T: rows in 3 groups, each row roughly a mix of its group's directions:
T (149 x 13):
[[ 19  -5   7 -19  -9  19  -3  -4   2  11  -9 -19  -1]
 [  4 -21   5 -10  10  11  10  16   3  13  17  -8 -13]
 [ -7   4  24  -6  -8   1  -6  -6 -28  10  11  -5   1]
 [  9 -10  -8 -15 -21   3  19  -8  -1  -7  14   5  14]
 [ -1  -8 -23 -10  10  18   6   9   4 -16  -5 -17   3]
 [ -6  15   9   3   6   2 -22  -4  -4   7   4  22  20]
 [ -5 -23   0  21   1  22   8  -3  -9  -1   0   7  13]
 [ -6  -9 -23  -4   3  -1 -16   8 -19  -9 -17   8   7]
 [ 14   4  14   2 -19 -19  -8 -17 -13   5   5   6  10]
 [ 20  -9  -3  11 -16   0  -5  -6  12  -4  24  -9 -11]
 [-19  -3  -5  -9   1  -7  19  18 -19   5   7   9 -11]
 [ 20   1  11  10   0  -1  -4 -13  17  -1  22 -10 -11]
 [ 23  -2  23   1   2   2   0 -10   2  19  10 -14  -6]
 [ -6  -7   8  11   8   7  20   6  -3  20  10  21 -10]
 [ -4   7 -15  22 -15  -2   4 -18   7  -7  -8 -12  13]
 [  7  13 -25 -18   3  -8 -12   4 -14  -1  -4  -1 -17]
 [-23  22  -7  -3 -12  -9  17   0   6   5  -1 -16  -1]
 [  2   3  -6  21  -2 -17 -29   0  -3  -5   7   4  12]
 [-10 -12   5  23  16  18  -8  -5 -17   5  -7  -3   2]
 [ 15 -12 -13  13  16  14  -5  -1   0 -15  -5  -8  18]
 [ 23   3  10  -4  -4   0  -8   7   4  -3  24 -20   6]
 [  7  -8  15  -3 -25  12 -10   3   4   4  21  10   6]
 [ -5  16  19  14  -2   7 -10  15 -15   9   6 -15  -5]
 [ 19  11  -1  -3  16  19 -16   8   2  -8   5 -14 -10]
 [  5  -7 -11 -12 -10  -8 -19 -22 -16  -5  -4  -4  13]
 [ 11 -10 -11  13   3  18   8  13  16  -5   4  21   8]
 [ -9  19  15  -3 -21  10  20 -13   3   0   5  -3   5]
 [-13  13  -7   7  14   3   7  22  -9 -18  -9   4  13]
 [ -2   2  -5  23 -10  25   8  -3   5  -8  12  15   3]
 [-23  10   8  22   4 -16  -3  -5   1  16  -8  -4   3]
 [  5  13 -19   4  15  11 -15   8   0  -4  11  21   8]
 [-10  -6  -5  15  11 -21  -3 -15  -6 -11 -17  -3  14]
 [ -9  12  -6   7   8 -24  -4  13 -19  15  -2 -10   0]
 [ 22   7   6  -9   1  -8 -23   0 -16  -3   3 -13 -12]
 [ -8   0 -25 -20   0   7 -18   9  -5 -14  -8   0  -1]
 [ 11 -19  -7   8   0   0   4  23 -13 -11 -19  -3  -5]
 [  7  -7  -1  21 -18  -8 -18  -8  -4   1  -3   5  22]
 [-16 -13  12  24   7  10   4 -13 -11  12   8  -4   4]
 [ 20 -25   1  -3   0  10 -14  -1 -13 -12  -3  -5 -13]
 [-14  21 -15  13  -5  -7   3 -14  -3   8  -7  -5  20]
 [  2  10  -9 -15  19  21  -9 -16 -11  -4   3  -9   7]
 [ 23 -15  14   9  -9   9  -5  -9   5 -16 -10  11   0]
 [-12 -17   9  17 -18  -6  11  10  13  13  10  -5  -7]
 [-24  16  -4  10 -13 -10  -9  14  -1  12  10  10   2]
 [  5  -4  15   2   4  10  -6 -24 -16   0  11 -21  -1]
 [  1 -13  21  -8  22   8  17  -6   2   3   7  16  -3]
 [ -7  -2  20 -20   0  -9  20  -4  -2   9  -8 -18  -5]
 [ -2   4  -8  31  -5 -23  10   2   5  -8  -3  -7   4]
 [  6 -17   3 -23   2  21   7   9  -6  -7   8  14  -7]
 [  0  -4 -20 -13  -3  -3  11   7  -2  10  17  25  -9]
 [ -3  -2  -5  12  19   7  -9 -28 -10   7   5  -7  13]
 [-10  -2  10   4  -1   5  -3  -3 -20   3  10 -33   6]
 [ 13   2   5 -13 -10 -14   4 -17  14  -3  -1  23  10]
 [-27   2  -4   7  -3  -7  11  10  -4  -9   0  24   8]
 [ -5 -13 -23   4   7   1  10 -11  15  -8 -14   9  16]
 [  6 -15 -12  10  11 -12  23   2  23  -3   2   1  -8]
 [ 11  25   0  23  -4   8   0 -14  10   4  10  -4  10]
 [ -1   3  13 -15 -25  -6  21   5  11  -3  12  -1  -3]
 [  0 -10  15 -24  10   0  10  -9 -10  10  -3 -21  -4]
 [-12  -5  -2  17  13  -9  17   7  -3 -16 -16  16   3]
 [-25   6  -3 -19  -9  -6   4   4  -7 -20   0  10   9]
 [  2   6  12  -4 -17 -21   2  21   1   7  13  -6 -14]
 [  5  -1 -13  -2  11  14  -8  -9 -14 -10  -6 -26 -13]
 [-22   2  15  -4 -13  -2  14  12  -8   4   1 -13 -19]
 [ 19   3  11 -18 -10   5  -2  -7  13  11  10  13 -17]
 [ 18 -13  13 -12  -5  -3  10  -8  14   3   3   9 -22]
 [-23  -2  -2 -10  -7 -12  15   8   8  -7 -18 -15  -8]
 [ -7  -8  -7  12 -18 -18   3 -18 -12  -6   4  11  15]
 [ 10 -28   5  -1   5   7  15   0   5   4   2 -24  -4]
 [  1  -6   7 -30 -17   1  15  -7  -8  -7   7   1 -11]
 [ -1  -1  11  19  -8 -10  -8 -14  -3  14  19  15  12]
 [  4   8   0 -20   3  -8  -1 -19  -7   9  18   1 -22]
 [-16   9  -8 -16  -9  -8 -10  21 -18   1  -7  -7   8]
 [  1  -8  -3  29  -3   9 -11  -8   2  -9   4  21  11]
 [-15   9   7  19   7  18   3 -18  -7  11   4   0  15]
 [-16  13 -15  13   3 -11  10   9  18  11  11   8   7]
 [-14   8  17  -2  16 -21  12  -3 -17   6   7   6  -1]
 [ 13  -4  -4  27   2   0 -12  17   2  17  11   1  -8]
 [-18   4  -4   8  13  29   3   4 -16   6   4  -7  -4]
 [  5 -17 -17  16 -11   7   7 -12   0  -9   8   2 -22]
 [-11   1  -4  18  -6 -11   0 -23  -2   8   8  19  15]
 [ 16   1  22  16   1 -12 -17 -13  -1   6   8  -3  12]
 [  9 -17  -1  11  -2  15   4  -7 -14   7  17  23   3]
 [ -7  -8  -3  11  10   3  -8  18 -14   5   8 -25 -13]
 [-17   2   6   0  15  10  19  10  -2   7 -18  18   3]
 [ 12  26  -7  -8   0 -11  -6   1  21   2  -3  16   5]
 [ 13   2   7 -13   9  24   1  -8  21  -4 -14  -9  -3]
 [ -8  23 -14  -4   7 -18 -10 -13  -8  10  -2 -11 -10]
 [ -4   2   0  14 -10 -21  -9  -8 -19  15  -4  -1  19]
 [  7  22  16  -3 -18  -6  -1 -14  -7   4  14 -13   8]
 [  2  31  -2 -14   4  -6  -2   2  -5 -14 -17   8   7]
 [-12   2  13 -18  19   1   6  19 -11   9   0 -12   9]
 [-12  14   3 -10  -2 -12   0  -2 -14  21  22   4 -10]
 [ 18 -12  -7   0  10   2 -15  -2   2  -5  10  26 -14]
 [-15  -3 -14  14   0   3  21  11   4  -6 -22  11   4]
 [  8 -10  -6  19 -19 -10 -16  -8 -11  12  11   5  11]
 [  3  -3  23  17   0  -4  13 -15   9   3  16  15   2]
 [ 17   7  10  -4  -2  21  -3   4  -8 -24 -11  13   2]
 [ -1   3  -6 -24  18   6  -2  17 -13   8   7 -16  -4]
 [ 11  -4  -8  -2  26  -6   2   9   3 -14 -15 -10  17]
 [  0   4   6  -4 -24   6  17 -20  -4  -5  -6  15  13]
 [ 20  -3  -7 -17  -3  -8  -3  -5  17  12   9   3 -22]
 [-10  -9 -18  25  15  -7   5  12   1 -15  -2   6   7]
 [  3  -5   2 -12  11  -1 -16  10  -9   8  -6 -26  17]
 [ 18 -10  20  14 -11   4  21   0   5  11   2  -8  -4]
 [  7  -8  15 -19  -1   5  21  16   3  -1  -1 -10 -17]
 [  0   3  13  13 -20   6  10  30   3  -1   3   1  -3]
 [  8   2   7  -6  -7  20  15   5   5   3  28   7 -11]
 [ 22   7   8 -16 -15  10 -22 -11  -6  -1  -7  -3  -1]
 [ 14  -3  22 -23   2  12  -1 -10  -5  16   7  -8  -4]
 [-10 -26  15  11  -5  -5  10  13 -11 -11  -7  -4 -10]
 [-22  -8   6  28  -5   4   7   5 -14  13  -5   7   3]
 [ -1   2  -7 -21   5  18  -6  -4 -29  -3   1  -6  -9]
 [-11  -7  -4 -23 -15   2   6 -12 -19  13   9   9   4]
 [ 10  -1  -5  -8  -8 -13 -11   1 -21  18  10 -20  -5]
 [ 15   5   7 -12 -27   3  12  -3  -5  -6  15  -7 -12]
 [-15   4  10  -8  -9 -22  -5  -1 -23  -5   0   3  17]
 [-16  20   2  -4   1   0  -2  -4   6  24  17  12   9]
 [ 27 -24  -3   0   3  15  -5   3  11   2  10  -5  -6]
 [ 17 -12  12 -11   8   8 -12  -9  -7   0  11  20  17]
 [-24   9   2  10  -1  -7  23 -19  -6  -6  -7   3   2]
 [  4 -14  15  18  -5  -6 -17  -2  13  11   2   6  19]
 [  1  -9  -5   5  -9   1  12 -15   7  -2   2  11  33]
 [ -8  23  -7  15 -13  10   9  -9  -2 -16 -10   4  12]
 [ 10   0 -23   8   2   8   3 -28   2  -9  -4 -10   9]
 [-21   4  11  -4  -4 -20  18  -2 -15  -3  12  10   3]
 [  0  -1 -25 -20 -18  -2  -6 -10  -6  -8  -1 -16   0]
 [ -9   8 -19  -6  -4   9  -5   2  16 -20 -21  -4   9]
 [-13  22  14 -10   0 -12   0  -4  -3  20  15  -8   3]
 [  1   5  -2   6  15  13  -6 -23  25  -5   1  13   2]
 [ 22  -3   8  15  10  -2 -12 -12  -4  20 -10 -10   6]
 [  0  12   4 -12  12  20  -4   6   2  19  15  -6  18]
 [ 18 -21  -6 -11  19   7   4 -17  -3  -1   2 -13  -7]
 [-21   6  11 -15   3  -8  18   5 -18  -5  -7  -1 -14]
 [ 14  -4  23  -5 -25  13   8   2  -9 -11   4  -1  -2]
 [-14  -2  19  -9   3  -8   1  -7 -22   8   2  19  13]
 [-11  23  -4  -2  -8  -8  10  11   6  17  14  17  -4]
 [ 21 -19   1  17 -12   9   4   6  18 -10  -1   2  -3]
 [-15 -11   4  19   9   9   3  30   5   5   0  -3  -5]
 [  3  -5   2  14 -11 -16 -18  -7 -14   8  21   8   8]
 [ -5  -7  16  -1  -1  -7  28 -15 -11  11  10   9  -3]
 [ 25   1   7  -2 -14  -1 -14 -21  12  -3  -6  13  -3]
 [-11  18  -7 -15  14   5   1  17 -11   1  11  16  -9]
 [  0  16   1   7  10  15 -12  11 -15   7  10 -18 -16]
 [ 12   0   2  17 -17  -2 -19  -8  18   6  -1   4  16]
 [ 21  -1   2   9 -11  -4 -15 -20  12   3  17 -12   0]
 [  0   1 -11  29  12  -6   2 -12   9  -2 -18   7   9]
 [-13  14 -15   4  -6 -20   0  12  15  15  11   7  -6]
 [-13  -5  11  13 -16  -4  27   0   3  -4   8  17   5]]

one row of each group, then the others: which group is each in?
[ -4  22   3   4 -10 -20  -7   6   8  -7 -13  20   4]	<111>
[  8  17  -2 -10   7   8  -9  28  11  -7   0 -12  -6]	<33>
[-20  -1 -19  -6   7  -7   9   1 -16  -8 -20   9   5]	<123>

[ 11 -17   2   0   1  -1   2   6  -2  10  21  22 -19]	<33>
[-8  0  5 14 -2 15 -4 16  0  0 16 28  0]	<111>
[  3 -19   5  14  12   9  15  23  11  -8   5   7   2]	<111>
[  4  -5   2 -10 -24  -7 -20  -7 -16   6  15  -3  11]	<123>
[  2 -10   0  26   0 -10  -2  -5 -12   5 -19  10  18]	<123>
[ 14   3   2 -10  12  10   5  -2  -1  20 -19 -21  -6]	<123>
[  0  -2 -12  12  23   5 -14   0   7  -9 -21 -14  -4]	<33>
[  3  -9 -13   3 -25  11  14   3   8   9  17   0 -12]	<123>
[  4   7 -23 -22   4 -13  -5  -3   7  -8 -16  12   6]	<33>
[-16  25 -20   4   8  -1  -2  10 -11 -11  -2  10   6]	<111>
[  0  13  -2   3  19 -20 -24 -10   2   7  -8  -9   6]	<33>
